Some points, one per row:
tensor([-22,  15,  -9,  -9, -14,  13,  -2, -21, -13,  27,  18,  -6,   2, -48,
         -7, -45])
tensor([-13, -18, -27,  13,  12, -42,  49,   0,  34,  13,  18,  21, -11,  67,
         22,  55])
tensor([-46,   3, -23,   5,  26,  10,   3,  -9,  14,  35,  25,  27, -17,  11,
         37,  10])
tensor([ 33,   1, -22,  71, -12, -13, -17,  15,  28,   0, -38,  29,  19,  70,
         45,  94])
tensor([-19,  35, -24, -55,  -8, -42, 115,  -3, -41, -52, -18, -34,   4,  42,
        -12,  17])
tensor([ 57, -27,   5,  83, -11,   6, -57,  30,  57, -11, -31,   6,   4,  53,
         -3,  70])
tensor([-22,  32,  -8, -99,  -4, -26,  70, -13, -46, -68,   9, -68,   0, -48,
         -6, -30])
tensor([-53,   1, -16,   1,  24,  26, -22, -48,   6,  39,  46,  25,  -4, -14,
         16, -30])
tensor([  40,   36,    1,  -47,   30,  -60,  108,   50,  -36, -106,  -40,  -49,
          17,   46,  -47,   53])
tensor([-48,  23,  14, -28, -24,  37,  -5, -20, -36,  22,  32, -16,  -7, -76,
          8, -67])
tensor([ 63,  14,  26,  21,  -2,   7, -26,  30, -31, -11, -26, -13,   3,  15,
        -20,  19])
tensor([-24,  19,  -4, -56,  11, -21,  39,   2, -18, -29,   3, -16,  24, -25,
        -35, -15])
tensor([-24, -16, -10,  42,  -7,  37, -69, -14,   7,  35,  17,  30, -31, -63,
         13, -59])
tensor([ -3,  18,   2,   3,  -1,  20,   7,  -3, -15,   8,  -4,  -7,  14, -33,
        -13, -41])
tensor([-24, -12, -21, -54,  30, -63,  72, -25,  20, -39,  -1, -16,   2,  30,
          5,  14])
tensor([ 29,   1,  -5, -34,  -5, -60,  64,  27,  -9, -62, -41, -31,  14,  43,
        -14,  54])
tensor([-78, -18, -52, -57,  21, -34,  78, -65,  14,   7,  54,  -2, -31,  14,
         56, -26])
tensor([ 32, -26,   1,   6,   9, -14, -14,  12, -28, -20,  -2,   6, -25,  34,
         14, -21])
tensor([ 37,  -3,  24,  27, -33,  28, -63,  46, -25,  17,   8,  29,  -8, -17,
        -11, -23])
tensor([ 50,  25,  12,  -8,  15, -43,  49,  36, -10, -56, -42, -26,  27,  61,
        -28,  61])
tensor([ 34, -21,   7,  23,  23,   3, -38,  19,  23,  -6, -23,  16,  -7,  29,
         -5,  16])
tensor([ 15, -19, -23,  80, -10,   0, -29,  25,  48,   2, -15,  57, -11,  93,
         32, 127])
tensor([ 34,  -4,   1,  38,  15, -18,  42,  22,  37,   6, -24,  22,   7,  69,
         30,  84])
tensor([-56, -12, -14, -16, -17,  35, -31, -22,  -6,  27,  39,   4, -33, -69,
          7, -81])
tensor([-25, -27, -26,  40,  -6,  -5,  15, -22,  28,  34,  19,  45, -13,  54,
         43,  30])
tensor([ -4,  16,  18, -15,  10,   5,   2,   2, -28,   9,   5,  -8,  -6,  -9,
        -16, -21])
tensor([ -9, -16,  38, -14,   7,  54, -71,  26,   8,  33,  17,  12, -14, -70,
        -13, -58])
tensor([  -4,  -27,    8,   72,   -1,   59, -127,  -28,   21,   71,   26,   48,
           1,   -6,   34,  -30])
tensor([-32,  36,  10, -35, -11,  35,  -2,  -1, -28,  -3,  20, -35, -36, -68,
         15, -50])
tensor([-41,  38, -13, -43,  20, -22,  61,  -2,  -1, -22,  10, -20,  11,  -8,
        -23,  -9])
tensor([ -7, -46,   6,  57,   2,  40, -89,  -2,  35,  59,  27,  71, -11,  -5,
         16, -27])
tensor([ 27,  11,  17, -33,  21, -20,  30,  20, -25, -22, -16, -51,   6, -33,
        -50, -23])
tensor([-32,  30, -19, -63,   6, -48, 127,  -7,  -2, -33,  -2, -35,  -4,  -1,
          4,  39])
tensor([-55, -17,   0,  21,  -6,  57, -66, -25,  22,  73,  59,  10, -40, -49,
         46, -49])
tensor([-44, -12,   4,  18, -33,  14,  23, -11,  -9,  32,  36,  22,   4,  13,
         26,  -1])
tensor([-67, -27, -25, -39,  28,  21,  23, -48,  14,  54,  62,  14, -29, -11,
         72, -39])
tensor([-52, -24, -16,  -9, -15,  29, -32, -41,  26,  71,  43,   9, -12, -33,
         45, -46])
tensor([  9,  11,  -2,   1,  -7, -11,   8,  -9,   4,   6,  -7, -22,  16,   2,
         -6,  18])
tensor([-127,   27,  -54, -127,   27,  -13,  107,  -97,   -1,   18,   69,  -29,
         -14,  -71,   18,  -85])
tensor([-31, -14,  -4, -27,   5,   2,  21,   5, -35,  22,  36,   2,  -9, -50,
         16, -59])
tensor([-49,  16, -36,  20,  -1,  -7,  35, -35,  24,  19,  10,  19,   2,  34,
         36,  52])
tensor([ 40,  56,  17,  -6,   4, -17,  42,  26,  14, -34, -63, -33,  44,  65,
        -24,  89])
tensor([ 40, -11,  -4,  46, -18, -22,  29,  19,  43, -17, -53,  16,   6,  85,
         14, 113])
tensor([-71, -17, -66,  13,  38, -44,  76, -56,  64,  46,  31,  40, -11,  76,
         61,  48])
tensor([ -6,  33,  17, -47,  -1,  -4,  21,   3, -74,  -8,  -8, -20,  15, -40,
        -24, -37])
tensor([ 68, -19,  -9,  58,  23, -24, -36,  22,  19, -16, -54,  13,  12,  54,
         18,  64])
tensor([ 84,  11,  27,  38,  -8,   8, -79,  58,  -5, -59, -49, -25,  -2,  17,
        -20,  16])
tensor([ -7,  53,  22, -73,  53, -21,  43,  24, -24, -35, -28, -38,  19, -38,
        -45, -30])
tensor([ 23, -12,  16,  17, -14,  -1,  15,  24,  -8, -18, -13, -10, -25,  41,
         26,  36])
tensor([-11, -15,  -1,  53, -28,  35, -75,   7,  -4,  40,  19,  38, -19, -19,
         -8, -27])
tensor([-81, -17, -74,  24,  44, -33,  57, -60,  58,  21,  32,  75, -15,  89,
         41,  41])
tensor([-11,  48,  -7, -70,  -1, -74, 127,   5, -29, -56, -26, -27,  46,  18,
        -44,  33])
24 more points follow, each with its number after it:
tensor([-43,  18, -27, -51,  -1, -21,  96, -21, -45, -31,  -9, -24,   2,  28,
        -12,  -8]) 0
tensor([ 39, -27,  14,  20,   7,  -4, -32,  16, -34,  -8,   3,   9, -31,  -9,
          0, -32]) 1
tensor([ 52,  27,   6, -14,  10, -46,  61,  50, -38, -53, -44, -30,  20,   8,
        -32,  31]) 2
tensor([-15,   5,   8, -23, -29,   8,  17,  10,   1, -18,  -6, -32, -18, -35,
        -26,  12]) 3
tensor([-63,  17, -28, -31,   6, -30, 109, -21,  36, -11,  27,   2,   3,  42,
         -8,  60]) 4
tensor([ 95, -33,  29,  74, -13, -15, -43,  58, -12,  -7, -41,  34,  10,  49,
        -12,  60]) 5
tensor([ 30,  39,  50, -41, -23,  24,  11,  26, -53, -41, -29, -55,  12, -65,
        -50, -28]) 6
tensor([-12,  15, -13,  15, -12,  22, -17,  -5,  14,   6,   4,  -5, -15, -13,
         37,   9]) 7
tensor([ 33,   9,  28,   9,   8,  20, -42,  22, -21, -16, -27,  -5,   4, -25,
         -1, -19]) 8
tensor([ 23,  14,  35, -20,  14, -11,   5,   7, -20, -21,   3, -19,  13,  -1,
        -33,  -7]) 9
tensor([-45,  12, -16,  -8, -11,  -7,  46, -28,  17,   6,  24,  -3, -11, -24,
         16,  13]) 10
tensor([ 28, -28,  20,  50,  14,  20, -73, -12,   0,  58,   2,  31,  17,  -7,
          0, -24]) 11
tensor([-17, -23,   4,   6,   7,  -3,  16,  -5,  -5,  42,  20,  51,   4,   6,
         12,   3]) 12
tensor([-17,   2,  -7,   3, -15,  16,  -9,  -8,  14,  -9,   4, -11,  10, -11,
          2,   7]) 13
tensor([  61,  -13,   38,   44,  -45,   48, -106,   25,  -22,   28,    0,   18,
          10,  -59,  -19,  -23]) 14
tensor([ 58,   7,  39,  26,   2,   5, -47,  38, -10,  -5, -36, -10,   5,  36,
         13,  16]) 15
tensor([ 29,   9,  18,   1, -39,   6, -10,  12, -32, -15, -23, -18,  -1,   1,
        -24, -10]) 16
tensor([ 49,   3,  14,   0,   8, -31,  -8,  36, -13, -33, -43, -40,  -2,  -2,
        -18,   2]) 17
tensor([ -2, -26, -16,  58,  30,   5, -41,  -2,  81,  44,   4,  45,   1,  73,
         39,  62]) 18
tensor([-50,  46, -48, -90,  27, -40, 127, -48,  16, -73, -30, -67,  32,  36,
        -12,  19]) 19
tensor([  2,  31,  29, -21,  16,  46, -52,  15, -38,  -4,   4, -28, -16, -38,
        -22, -43]) 20
tensor([ 93,  15,  26,  43,   2, -30, -12,  62, -23, -36, -57,  13,  31,  65,
        -32,  90]) 21
tensor([ -8,  28,   6, -45,  -5,   2,  26,  19, -46, -34,  -5, -21,  15, -66,
        -33, -62]) 22
tensor([-15,  40,  -8, -21,  -5,  -9,  46, -21, -12, -28,  -7, -15,  10,  -2,
        -25,  15]) 23
Which of these numbered points is nearest to each point below, ignoring the 3 directions in which the first points spread most? Its number follows each.
tensor([-22, -42,   4,  22, -32,  40, -74,   0,  52,  57,  23,  16, -33, -26,
         18,   0]) > 3
tensor([-63, -32,  -6, -50,   0,  13, -34, -40,  16,  26,  53,  -4, -38, -85,
         16, -89]) > 17
tensor([ -5,  21,   2, -33,  -2,  21,   1, -32,   0, -16, -20, -55,  22, -30,
        -21, -50]) > 19
tensor([ 31,  14,   8,   5,  13,  -7,  -1,  -6,  -3,  29, -31,  -9,  26,  12,
          1,  20]) > 11
tensor([-22,  15, -35, -28,  38, -35,  64, -25,   1, -27,  -7, -13,   3,  18,
         14,   9]) > 8
tensor([ 18,  19,   4,  25, -11,   0,  -4,   3,  -1,  -9, -17,   2,  21,   3,
        -26,  29]) > 23
tensor([ 24,   6,  29,  23,   9,  14, -45,  19, -16,  12,  -4,  13,   1,  50,
         21,   6]) > 15
tensor([-42,   2, -17, -60,   1, -18,  56, -48,  24,  17,  25, -20,   6,  24,
         35, -18]) > 15
tensor([ 54, -12,  25,  10,   4, -16, -26,  30, -32,  10,  -2,  14,  17,  -2,
         -7, -12]) > 5
tensor([ 74,  12,  11,   6,   0, -39,  -8,   2,   3, -52, -77, -23,  58,  36,
        -59,  46]) > 11
tensor([ 65, -21,  11,  31, -13, -17, -36,  23,  12, -28, -28,  -7,  -2,   9,
        -37,   8]) > 17
tensor([ 72,  19,  48, -13,  10,  10, -45,  64, -56, -60, -39, -43,   0, -32,
        -38, -22]) > 8
tensor([ 80, -11,  54,  49, -31,  -2, -60,  50, -19,   2, -22,  19,  50, -12,
        -43,   2]) > 12
tensor([ 18,  44, -20, -12,  19, -30,  50,  25,  -9, -73, -54, -32,   3,   7,
        -20,  46]) > 7
tensor([  0,  37,  14, -61,  23,  -3,  41,  -2, -18, -36,  -8, -41,   5,  -2,
        -22,  -4]) > 20
tensor([ 14, -24,  -2,  18,  19,   5, -10,  18,  50,  24, -19,  28,  15,  41,
          1,  34]) > 18
tensor([ 97, -50,  24,  74,  -4,  -3, -70,  43,  -6,  -3, -34,  19, -21,  23,
          8,  24]) > 1
tensor([-17,  29,   4, -13,  -1,  32, -16,   2,  -5, -27, -14, -17,   4,  20,
         -5,  -2]) > 20
tensor([ 32,   3,  44,   2, -46,  36, -68,  37, -23,  -9, -12, -35, -15, -73,
        -34, -35]) > 3
tensor([-14,  27, -13, -49,  30, -58, 108,  10,  34, -28, -35, -10,  21,  53,
        -13,  68]) > 18
tensor([-11,  29,   9, -47,  20, -24,  47,   0, -25, -43,   5, -28,  15,  -3,
        -35, -10]) > 9
tensor([-108,  -42,  -73,   27,   40,  -19,   54,  -72,  108,   65,   52,   75,
         -17,   92,   75,   61]) > 18
tensor([ 11, -15,   6,  15, -17, -10, -13,   6, -18,  24,  24,  21,   5, -34,
          2, -35]) > 5
tensor([ 13,  -7,  33,  22,   2,  28, -63,  10, -17,  28,  14,   2,   1, -16,
         18, -22]) > 15
tensor([ -36,  -47,   10,   -2,  -18,   56,  -71,  -26,  -22,   76,   73,   28,
         -41,  -68,   36, -121]) > 5
tensor([ 21,  31,   8,  -6,   0, -26,  57,  21, -10, -66, -37,  -4,  31,  43,
        -38,  74]) > 23
tensor([-24,   8, -15,  19,  10,  30, -36, -43,  21,  38,  39,  22,  -5, -28,
         11, -26]) > 23
tensor([ 17, -21, -14,  65,  30,   1, -47, -23,  84,   5, -27,  24,  10,  80,
         37,  85]) > 19
tensor([-10,   7,  15,   8, -20,  15, -23,  -5, -14,   4,   5,  20,   9, -28,
        -30,  -6]) > 23
tensor([ 29,  -9,  27,  58, -22,  25, -44,  27,  25,  24,   7,  24,   9,  12,
        -19,  35]) > 4
tensor([ 26,  10,  19,  15,  23,  25, -59,  17,   8,  27,  -2,   9,   6, -22,
        -11, -29]) > 18
tensor([ 12, -42,  11,  41,   6,  25, -75, -12,  20,   8,   8,  28, -10, -13,
        -14, -18]) > 9
tensor([  8,  28,   6, -20,  -2, -29,  74,  16,   7, -41, -45, -18,  15,  51,
         -4,  88]) > 6
tensor([ 18, -37,   0,  31,  12,   2, -28,  10,  -4,   8,  10,  20, -20,  10,
         20,  -3]) > 1
tensor([-58, -22, -32, -10,  24, -35,  64, -34,  54,  27,  38,  41, -22,  44,
         46,  38]) > 9
tensor([-63,  55,  -1, -95,  -2,   3,  57, -22, -56, -23,  13, -41,   6, -56,
        -29, -53]) > 23
tensor([  96,   24,   78,   36,  -38,   54, -114,   75,  -70,  -10,  -24,  -25,
          -5,  -45,  -33,  -33]) > 15
tensor([ 42,  31, -20,  -8,   1, -73, 101,  47,   7, -59, -49, -17,  -2,  56,
         -1,  89]) > 2
tensor([  0, -23,  -1, -25,  -1,  -6,   1,  20,   1,  -6,  -7, -24,   3, -34,
         -7, -21]) > 17
tensor([ 20,   1,  -7,  38, -22,   5, -27,  21,   5,   0, -24,   2,  -6,   1,
        -23,  22]) > 10
tensor([ -6, -13, -16,  79, -11,   5, -19, -21,  47,  60,  -4,  51,  -5,  76,
         66,  86]) > 6
tensor([-71,  18, -34, -26,  -6,  10,  43,  -5,  -8,  -8,  27,  17, -17,  -4,
          6,  21]) > 4
tensor([-26, -71, -17,  58,   7,  22, -51, -25,  65,  99,  44,  84, -35,  30,
         94,  18]) > 5
tensor([ 50,  10,  34,   5, -26,  15, -38,  61, -30, -15,  -8,   1,  10, -10,
        -30, -11]) > 21
tensor([ 67,  30,  14, -20, -28, -44,  90,  64, -23, -87, -70, -60,   8,  70,
         -1,  97]) > 7
